In the rows, zero is written as 128.
Turns, then the turns between two rows, first turn first; the first pair answered
T (before => after):
[177 174 146 135 139  97  91 127 131 122 156] => [148 160 154 150 124  79 107 104 171 134 149]
[134 142 124 129 133 124 142 127 133  90 123] => [142 142 120 120 140 113 123 136 122 100 134]
[160 139 126 111 137  91  69 146 111 141 152] => [107 120 137 140 110  71 106 106 178 151 132]
J (before => after):
[113 111 133 133  99 167 148 122 121  99 115] => [115 127 136 147 106 153 176 123 125 146 123]
[159 151  84 139 125 106 110 135  85 130 123] => [167 137 114 116 138 164 109 127 117  85 110]
[144  93 121 101 134 142  98 142 119 135 138] => [147  98 132 105 143 149 120 141 136 160 140]
[192 138 153 124 145 124 122 140 132 146 149] => [185 136 133 127 131 101 102 142 110 139 150]
A (before => after):
[ 94 117 117 162  83  99 153 113 120 123 102] => [ 97 120 121 158  86  99 129 113 122  86 100]
[107  67 137  71 133 180 105 100 202 143 152] => [117  80 148  73 141 200 114 100 199 122 144]
[157 114 115  70 156 171  98 174  81  92 148] => [149 109 110  85 154 187 148 178  71 155 151]
B (before => after):
[124  98 102 117 107 160 131 138 114 117 126] => [130  99 100 108 113 135 102 139 118 113 136]
[145 102 111 126 133 148 113 151  69 136 118] => [137  97 121 123 136  95  67 136 123 122 131]
[116 143 158 129 113  67 135  83 171 128 138] => [110 148 153 143 103 130 204  92 128 144 116]
Pairs:
Between the rows of a pair lie 2 to 3 turns.
[132  75 109  93 117 158  89 121  92 111 121] => [127  65 129  94 134 142 103 114 149 177 137] | J A
[128 131 122 113 121 102  99 125 125 108 133] => [149 135 139 102 144 148 119 134 131 125 136] | J B T
[140  91 142 124 102 117  96 118 131 127 185] => [117  81 135 137  81 134 128 109 126 128 168] | T B A
[104 143 144 153 132 125 138  83 180  96 103] => [155 170 137 128 153 154 113 118 112  71 111] | T B
[150 112 128 118 145 135  37 138  74 111 154] => [ 99 115 168 153 126 150  97  86 177  63 106] | B T
[160 147 105 109 137  95  92 159 147 142 155] => [136 160 131 134 125 152 165 135 183 103 112] | B T
[130 155 138 138 120 142 157 126 109  94 109] => [138 141 124 121 127  84  96 138 109 120 142] | B T
[137 177 116 168 129  95 170 125 100 122 126] => [137 170 114 162 131  70 149 129 104 139 141] | T T
[ 98  74 118 146  87 138 161 100 152 155 109] => [118  74  97 128  87 164 140 125  85 135 114] | J J B
[132 158 128 102 117 110 116 121 129  97  96] => [137 163 126 109 122 137 154 131 106 142  98] | B T A
[116 159 143 168 112  90 158 119 132  85 119] => [108 145 133 161 100  98 148 118 118  69 114] | A J
[111  89 146 128 137 168 144 121 203 185 138] => [ 94  97 127 150 119 150 170 120 174 204 131] | A J B
[183 148 115 114 161 138 114 168  65 161 157] => [188 134 145  98 180 177 124 159 117 158 154] | A J J
[124 101 117 121 118 141 111 138 107 118 119] => [136 104 134 112 140 133 100 136 144 133 133] | J B B
[124 117 134 116 146 106 132 151 158 206 158] => [135 132 127 119 145 163 171 165 102 190 138] | T B
[107 110 115 151 102 183 156 141  96 148 107] => [130 107 110 118 124 107  56 152 114 142 149] | T B
[145 141 129 144 135 143 132 139 121  73 109] => [130 128 135 145 134 100 109 124 167  94 122] | T B
[170 119 138  98 149 131  73 145 113 104 147] => [126 113 157 135 127 173 167 107 169 109 106] | B B
[111 148 121 153 101 123 159 140 151 110 124] => [108 144 118 149  97 107 136 137 156 103 128] | A A
[119 131 101 104 136 152  94 154 108 119 145] => [ 94 115  99 121 125 134 115 143 130 167 148] | A A T
[113 140 107 161  73 118 151 122  86 127  93] => [103 102 117 143  68 158 150 115 108 125  90] | J A J
[108  94  97 131  83 134 138 118  90  92 108] => [127 107  99 120  96 148 136 134  67  92 113] | T A
[119 102 119 118 105 188 137 130 109 101 122] => [113 115  94 140  96 132 143 140  78 151 135] | J J
[135 136 110 128 124  71 122 150  94 144 143] => [127 138 123 130 125  56 108 134 132 113 136] | A T
[127 170 141 178 130  84 152 114 173 176 121] => [112 151 122 176 114  70 142 114 153 190 125] | T A
[143  88 128 108 138 181 121 132  89 151 136] => [127  69 122 107 131 148  95 124 110 166 147] | T J
[140 154 150 135 144 139 107 127 137  97 125] => [124 147 155 146 136 135 125 114 163 111 122] | T B
[114 164 131 165 115  49 146 117 150 210 136] => [118 164 154 159 131  80 168 115 179 215 132] | J J J
[180 177 164 117 181 132 106 161 117 143 182] => [169 189 173 128 165 152 117 142 121  59 146] | T J A
[136 110 150 125 142 157 142 134 170 197 133] => [140 120 151 124 135 208 158 134 145 133 105] | A B T
[100 129 122 146 101 122 152 132 117 138 124] => [107 122 118 128 101 135 122 139 100 106 125] | J B
[143 151 117 124 114 114 114 119 110 110 129] => [124 142 120 134 105 108 126 104 134 116 123] | T T
[137 109 138 107 152 140 138 128 158 142 149] => [125 132 128 133 133 152 180 128 122 119 124] | J T T
[133 136 124 121  92 140 144 143  91 155 113] => [134 119 124 100  91 151 105 140 101 117 112] | T J
[136  92 126  97 134 157  95 137 129 123 149] => [110 107 126 136 120 125 154 121 151 177 139] | T T J
[115 130 117 133 108 164 153 120 106  97 116] => [141 130 118 110 132 174 134 141  95 120 136] | T A J
[ 98 138 116 163 101  93 165 110 128 143 113] => [111 146 146 156 126 108 164 103 175 133 114] | A J J
[183 121 170  90 181 146  84 144 173 139 152] => [157 113 166 116 162 193 170 139 158 189 132] | B A B
[113 176 126 178 134  75 180 121 139 160 126] => [130 196 138 171 142 117 176 123 127  79 106] | A A B
[ 94 123 123 156 123  88 145 110 120 136 128] => [121 130 115 136 139  88 116 132  84 137 144] | T T T
[105  87 104 135 105 123 164  91 115 132 138] => [107  89 105 131 102 130 151  93 110  94 130] | A B
[147 159 126 132 145  51  92 137 131 147 152] => [131 178 155 161 136 139 187 117 144 100  97] | B T
[135 128 124 132 120 129 117 138  96 125 140] => [134 139 138 143 125 149 146 131 109 121 130] | T A A
[109 133 132 154 117 100 115  80 160 113 126] => [155 146 116 128 138 118  84 118  84 115 147] | T B T
[126 162 123 142 127  61 105 118 132 102 120] => [138 180 143 146 142  81 126 117 151 100 115] | A T B
[138 134 123 118 136 160 141 136  93 130 135] => [104  98 112 120 113 111 108 112 129 125 139] | T T J
[163 153 130 149 140  94  70 122 117 100 140] => [103 123 133 188 103 100 140  86 161 133 114] | T B A
[157 193 147 131 140  95 124 141 110 117 122] => [115 162 161 137 118 115 141 109 165  84  97] | T J B
[160 153 153  96 186 131 115 172 136 166 177] => [167 170 140  97 175 131 103 182  94 117 163] | J A
[116  86 109 135  96  93 103  91 173 153 138] => [147 132 140 146 121 189 180 100 154 125 103] | A A
[ 97 125 123 150 102 125 154 116 134 102 107] => [135 147 136 139 130 165 167 136 115 114 115] | T J
[109 129 145 143 121 175 170  98 151 160 121] => [104 132  96 149  99  98 119 115  88 167 135] | J B
[119 106 111 119 138 120 114 131 127 145 150] => [118 110 111 125 133 142 135 131 113 150 144] | B B B
[138 112 133 121 158 119 127 128 123 143 140] => [121 109 123 129 141 101 121 118 122 133 135] | T J
[ 99 105 145 116 109 128 115  92 137 116 113] => [110 133 126 135 107 103 133 105  87 152 121] | T J J
[139 130 168 140 133 167 159 136 187 130 115] => [144 115 136 136 126 173 162 163 116 186 133] | A B T
[137 151 136 140 137  88 114 117 145 115 135] => [125 141 125 154 120 128 169 121 109 144 120] | B A B
[169 154 130 128 152 111  94 142 118  94 122] => [146 154 150 158 145 136 168 123 156 129 104] | B A
[135 137 112 148 122  89 134 144  87 167 155] => [148 123 162 121 151 182 152 132 150 128 138] | J J
[124 145 154 142 129 156 170 114 131 108 108] => [127 131 142 126 132  79  94 113 149 117 140] | B B T
[111 106 148 130 129 119 119 111 186 146 133] => [158 123 132 106 150 140  87 147 107 142 150] | B T B
[193 176 124 128 150 141 154 137  60 167 148] => [195 186 143 133 166 113 149 131 111 182 157] | B A A
[ 96  79  90 133 101 113 144 119 117 190 125] => [ 90  85  87 137  86 145 157 116  96 136 102] | T J
[122  96 124 114 129 127 125 124 144 138 144] => [138 106 121 107 137 145 122 136 120 124 148] | T T T
[ 87 127 112 162 110 128 133 115 156 129 124] => [ 92 124 100 159 107 140 143 129 119 149 127] | T A
[137 155 157 124 141 100 111 137 133 133 139] => [128 166 147 143 127  96 135 136 111 129 128] | B T J
[147 123 135 103 134 169  85 123 111  81 129] => [160 140 151 104 150 165  89 123 134  94 139] | T A B
[111  88 146 120 131 163 140 113 160 139 126] => [114  90 148 112 131 157 119 111 167 113 128] | A A
[112 106 143 111 132 141 107 122 167  91 119] => [120 115 141 110 135 170 124 129 144  87 112] | T B
[147 121 133 115 160 121  94 145 148 136 154] => [157 139 143 118 167 141 112 145 141 123 145] | J A
[121  83 132 103 123 140  94 115 156 122 126] => [118 113 123 139 116 126 157 120 130 186 127] | T A J
[169 166  99 139 100  93 118 155  92 105 107] => [175 187 120 148 112 109 143 149 117  95 100] | B A B
[182 152 117 113 155 129 113 166  77 144 152] => [161 114 105 106 142 112  91 159  87 172 164] | J A A
[105 140 113 169 131 137 150 128 159 135 131] => [111 132 101 160 131 104 115 136 147 148 150] | B B T
[109 140 107 160  97 112 172 125 101 143 109] => [118 130 136 140 112 169 177 118 137 107  98] | J J
[152 116 138 139 160 141 129 153 117 160 129] => [137 118 155 150 152 144 145 132 158 135 111] | B B T
[104 126 170 140 122 158 169 123 184 105  97] => [121 172 155 152 125 113 145 132 147  64  96] | J A A
[ 81 121 128 140 101  96 123 123 180 145 126] => [ 94 160 123 160  98 127 180 133 129 140 107] | T J
[121 122 169 115 124 142 101 130 176 116 134] => [145 128 153  98 133 150  81 156 125 121 145] | B B B
[109 116 105 141 147 154 133 145 104 113 109] => [120 117 114 137 168 147 138 149 122 158 127] | T J J
[105  98 102 126 107 144 138 117 103 121 124] => [102  89 101 125 106 128 128 117 111 132 129] | T T T
[121 134 171 110 158 109  91 105 185 145 141] => [114 127 149 107 142  84  61 108 156 121 140] | J J
[170  96 113  73 133 150  40 155 146 137 177] => [163 123 134  96 125 237 121 146 134  73 126] | T T T
[122 113 126 129 136 101 126 134 155 142 149] => [104 104 126 137 123 124 149 123 157 126 130] | J B
[111 125 103 139 109 125 134 120 112  98 117] => [127 138 106 135 117 137 136 131  97  94 122] | B T A
[138 166 111 148 135 100 146 148  80 134 134] => [140 137 130 116 138 143 105 139 113  61 121] | A J
[139 121 125 104 128 136 120 140 107 152 128] => [119 119 133 119 119 150 151 125 127 145 111] | B T B
[137 162 153 156 141 129 218 105 163 158 152] => [135 172 105 152 108  74 139 117  80  58 144] | J A
[108 166 138 133 147  91 141 144 145 133 144] => [ 95 154 131 136 136  82 138 141 141 136 143] | B A
[118  92 147 114 153 118 135 122 182 189 139] => [152 119 138 104 162 188 157 154  94 160 126] | T B
[142 116 134 134 135 132 120  94 183 100 121] => [147 139 129 147 139  97 118  97 178 114 128] | J A
[119 110 122 125 129 145 159 142 112 143 131] => [137 118 122 108 139 129 113 148 105 117 141] | B A
[170 112 150 100 177 144 110 160 145 130 140] => [172 130 139 111 173 102  99 163 130 138 147] | J A
[162 149 158 108 152 144  94 122 160 104 124] => [144 140 161 118 143 127  99 109 188 113 121] | T T
[127 110 127 129 131  99  83 138 129 125 154] => [145 127 140 123 148 113  84 143 130 115 156] | A T
[165 177 124 127 154  87 102 150 103 114 138] => [167 173 123 124 148 119 114 153  85  92 127] | A J
[132 128 132 111 134 176 140 141  90 123 127] => [115 110 136 109 135 104  94 123 154 147 149] | T B
[147  93 103 117 124 122  88 125 135  97 118] => [131 117 108 159 120 122 173 119 142 157 105] | B A J
[135 156 168 125 149 125 117 119 185 101 127] => [144 166 167 130 151 164 145 125 158  98 116] | T B
[140 111 139 102 111 171 120 130 146  78 131] => [154 140 150 108 128 121 103 129 171  87 145] | J A A
[101 107 149  93 146 175 139 106 170 111 136] => [ 98 145 133 133 139 152 200 113 130 164 131] | J T
[128 142  96 125 129 110 122 144 137 197 145] => [ 93 126  75 135  88 100 109 128 119 127 118] | T J
[120 152 144 144 135 134 161 118 152 111 119] => [149 150 130 119 153 106 102 143 123 135 151] | T T
[183 164 140 107 160 138 133 155 104 151 156] => [148 139 143 119 144  80 114 129 172 169 164] | A B
[151 164 122 155 149 111 164 130  87 192 130] => [169 172 131 129 164  72  85 128 111 122 138] | B A
[ 87 128  71 136 118 115 131 151  66  98 146] => [ 94 149  88 146 127 154 175 151  73  95 132] | T A A
[138 136 164 115 122 143 137 111 199 110 122] => [122 133 116 122  89  74  87 119 135  95 127] | J J
[134 135 130 143 140 117 133 118 172 153 155] => [142 142 132 130 139 128 106 120 160  88 147] | B A A
[122 189 149 169 124 109 157 121 148 102 101] => [111 166 125 162  97 106 128 124 115  69  94] | J A J
[141 134 135 125 143 138 132 128 108  98 120] => [145 126 143 114 155 134 119 131 133 117 134] | T J
[117 123 121 142 128  84 153 127 113 181 133] => [111 130 127 146 116 142 182 118  98 118  99] | A B B
[106 128 144 156 122 125 107 125 151 116 134] => [106 138 133 162 113 121 110 131 122 108 131] | A J J
[125  91 124 106 131 131  91 119 133 178 149] => [108  81 112 107 114 133  84 113 123 145 137] | T B A
[144 129 134 126 137 126  89 166 124 120 137] => [137 130 125 135 133 117 105 171 113 151 141] | J A J
[138 106 130 119 162 116  74 139 177 132 151] => [158 123 131 130 173 160 127 155 141 176 150] | A A B
[146 120 179 109 157 195 164 125 198 138 129] => [151 149 136 132 151  59 115 141 158 202 170] | T J B
[171 126 144  87 150 161  97 162 139 109 131] => [152 115 139 102 141 104  95 151 174 165 148] | T J
[116 119 135 140 119 103 154 121 141 196 139] => [131 134 134 119 111 145 116 127  96  60 109] | J A
[ 93 127 142 158 102 114 163 100 161 152 116] => [ 91 116 110 146  81 106 119 113 100 103 110] | J B A
[164 154 126 121 152 100  92 142 121 147 156] => [119 141 133 156 123 130 177 112 152 167 123] | T B
[157 123 119 111 147 162 150 141  95 114 106] => [153 125 110 110 144  81  95 135 116 115 126] | J J B
[167 131 116 115 150 110 122 143 130 180 146] => [185 146 136 109 164 150 133 144 138 140 134] | A J A
[105 149 123 157 105 106 131 116 136 115 123] => [134 166 144 146 135 155 150 129 137 119 124] | J T J
[122 142 123 190 130  69 140 118 129 148 150] => [144 159 119 187 134 116 162 135  75 124 140] | T B
[154 181 129 131 163 117 145 123 132 113 136] => [139 169 116 135 146  77 121 117 135 122 142] | J T
[102 110 138 143 119 122 139 114 171 128 120] => [114 131 141 143 125 105 122 115 169 106 119] | A J A
[122 162 159 161 136 128 158 127 162 138 134] => [123 175 134 163 118 101 126 133 112  94 128] | J A
[137 146 131 140 140 101 139 147 130 178 145] => [101 117 126 135 109  94 108 119 159 101 122] | J B
[161 122 128 115 145 173 159 134 104 136 155] => [137  91 105 112 121 101 105 122 111 142 170] | J J T
[160 140 102 138 125 112 130 150  74 133 136] => [155 140 117 135 125  91  99 135 118  78 130] | T A
[103 118 105 127  93 146 125 144  52 113 119] => [100 111 107 117  96  93  69 135  91 105 135] | A B
[122 145 135 156 119 128 151 129 105 121  98] => [129 136 135 136 124  92  95 128 124 109 116] | J T B
[142 121 129  94 128 124  94 146  85  99 141] => [133 109 168 100 150 134 127 125 174 148 148] | J T B
